In the rows, zero is written as 128.
Families of rows that turns and mirrors carry onto each other, the same ones carrying the whole set onto itself: the rest of each named row's family, in list order:
6 families of 6 rows:
nagum: [161 121 132 122  89 132 143 146 102 159 140 127 150 135 102 145 127 155
 165 114 168 167 109]
tane: [102 122 122 159  99 105 146 135  84 148 157 115 129 150 112 138 105 136
 132 125 142 119 123]
Nibuf: [113 146 132 156  93  97 142 132  97 145 157 119 127 146 112 133 118 143
 130 135 152 121 136]
sobod: [ 97 124 137 162  98 103 137 148  99 156 142 124 133 148 108 127 110 124
 120 132 165 148 133]
fazuz: [100 126 137 168 113 101 139 148 106 163 138 114 135 161 113 144 121 120
 113 134 160 148 117]
kidun: [ 95 140 127 160 115 110 146 137 103 157 140 105 116 151 106 156 115 123
 138 136 152 125 117]
fif: [145 123 123 112  96 146 148 131  95 148 142 128 158 153 112 151 130 140
 155  96 180 171 127]
Soreb: [ 97 134 125 165 110 109 140 142 101 153 162 105 123 161 101 149 108 125
 119 132 154 140 120]
zepe: [153 128 135 127 101 134 149 146 106 167 135 120 145 134  99 161 136 149
 154 109 174 173  93]
Pimu: [149 140 128 123 106 141 149 128 111 151 135 114 162 157 120 150 149 128
 159 106 179 166  99]
kezug: [136 117 139 123  99 148 140 134  96 144 152 112 163 139 104 143 129 133
 164  97 178 176 108]
burom: [142 129 125 118 109 145 152 131 101 155 137 120 156 159 112 168 140 135
 147  94 181 174 112]
lun: [152 129 128 107 100 141 122 136 110 152 143 105 159 150 109 154 131 139
 170 122 171 154 101]
manob: [119 146 131 162 109  94 142 132 103 152 154 110 132 162 120 149 128 140
 124 139 145 120 122]
nin: [156 134 125 119  97 140 144 127 108 145 139 120 166 158 124 138 142 132
 167 110 174 161 110]
bafo: [111 117 132 164 105  98 132 148 104 157 144 120 143 167 121 130 113 125
 123 142 151 140 131]
mil: [105 123 122 163 111 104 147 136  89 153 154 108 131 160 117 151 113 133
 126 127 138 119 112]
Lud: [140 118 137 129 114 145 141 134 103 151 148 102 167 153 111 160 139 129
 158 100 172 174  94]
rosez: [ 97 136 126 154 101 111 143 136  97 150 145 114 117 145 105 139 105 128
 147 138 152 123 133]
timak: [152 109 133 125 104 142 135 134 100 144 154 109 173 157 117 145 131 135
 168 107 163 168 109]
daf: [144 133 131 106  95 145 125 136 107 151 142 107 154 139 102 151 128 139
 168 116 179 158 103]
gok: [103 155 137 161 104  99 148 132 100 152 151 112 122 144 106 149 127 138
 119 128 159 128 120]
lir: [107 127 121 164 109 106 136 142 101 151 165 106 129 169 108 144 106 127
 124 139 146 134 125]
vetor: [ 93 129 126 162 106 108 151 136  86 153 153 111 124 145 107 149 111 132
 124 119 149 124 112]
ror: [108 131 122 157 111 106 141 137 103 153 144 108 124 162 116 147 111 127
 146 145 141 117 126]
gizit: [149 135 137 120 105 138 142 136 104 149 134 115 155 140 121 169 149 144
 161 109 178 172 108]
tumev: [151 131 136 116  95 139 140 135 100 145 137 121 155 135 120 157 141 147
 167 109 178 171 119]
pek: [144 140 129 118  95 144 149 127 106 146 137 121 159 145 114 139 141 131
 163 102 185 168 109]
lapa: [101 127 129 164 111 110 148 144 108 144 157 116 133 168 128 149 119 147
 117 125 147 134 136]
Bofuv: [144 134 131 109 104 143 126 136 111 155 140 102 155 146 104 161 135 136
 163 117 177 159  93]
gerot: [ 96 128 131 161 103 112 149 144 104 141 158 121 130 157 122 142 113 148
 120 121 153 136 143]
Seb: [ 99 130 123 161 101 109 138 142  97 148 165 110 125 157 101 137 102 128
 126 134 153 137 131]
zitel: [ 91 133 133 165 111 113 152 144 106 145 154 116 127 159 121 151 119 145
 114 119 155 139 133]
zipo: [156 120 120 116 106 141 146 131 101 151 141 122 165 170 122 161 136 139
 155 103 169 166 120]
lek: [169 120 130 127 102 128 143 146 109 165 138 119 155 151 111 159 136 152
 160 119 160 164  97]
lus: [159 128 133 119 102 135 138 135 104 146 138 117 160 147 128 163 145 147
 167 115 170 167 115]

Same family as kezug: Nibuf, manob, Lud, timak, gok
Same family as nin: tane, Pimu, mil, vetor, pek
Same family as zepe: nagum, sobod, fazuz, bafo, lek
Same family as ror: kidun, fif, burom, rosez, zipo
Same family as tumev: Soreb, lir, gizit, Seb, lus

Families of rows that turns and mirrors carry onto each other, the same ones carrying the whole set onto itself: the rest of each named row's family, in list order:
8 families of 4 rows:
gam: [123 144 131 132  81 145 141 134 157]
gama: [112 154 128 111 117 127 131 138 133]
kem: [140 144 138 124  82 138 128 116 141]
bulu: [142 149 130 156  93 136 119 138 104]
rer: [147 150 113 159  88 135 131 135 107]
Namo: [109 161 120 112 110 137 138 139 132]
Kun: [142 136 111 158  88 144 128 131 109]
gebo: [150 147 125 129 132 139 153 129 116]
big: [141 140 118 150  94 140 131 118  99]
Vik: [119 155 125 122 111 134 117 154 141]
zekol: [138 132 117 138 132 143 162 132 122]
muk: [130 132 135 143  85 158 129 122 146]
Tedod: [140 136 105 164  95 131 143 148 119]
zad: [136 131 124 155  86 131 139 129 155]
zusin: [136 147 109 146  89 148 137 122 100]
Mav: [112 152 121 120 120 131 133 154 141]
kek: [148 138 106 154  85 135 124 126 123]
Sofev: [130 125 130 143 132 151 150 128 116]
mif: [127 143 142 128  78 141 129 120 136]
mize: [138 147 129 133 131 142 157 135 109]
zut: [133 139 126 139 137 155 152 138 130]
lazav: [128 140 138 135  83 140 128 126 154]
Dapi: [149 144 112 156 102 144 121 141 105]
dif: [119 164 124 123 112 122 133 152 139]
karuf: [125 152 111 123 127 123 134 149 143]
val: [144 143 115 151 120 150 165 141 120]
Koz: [121 159 137 128 118 127 122 154 126]
zepas: [145 141 123 148 135 144 154 139 119]
veb: [138 137 117 151 129 129 159 143 142]
lepiz: [127 128 131 133  82 142 136 119 150]
fuf: [117 125 141 134  95 149 129 120 141]
sigop: [116 144 115 136 101 121 139 158 149]

Same family as Vik: muk, zut, Dapi
Same family as dif: rer, zekol, lepiz
Same family as gebo: kem, Namo, zusin
Same family as bulu: Sofev, Koz, fuf
Same family as kek: gam, karuf, val
Same family as Kun: Mav, lazav, zepas

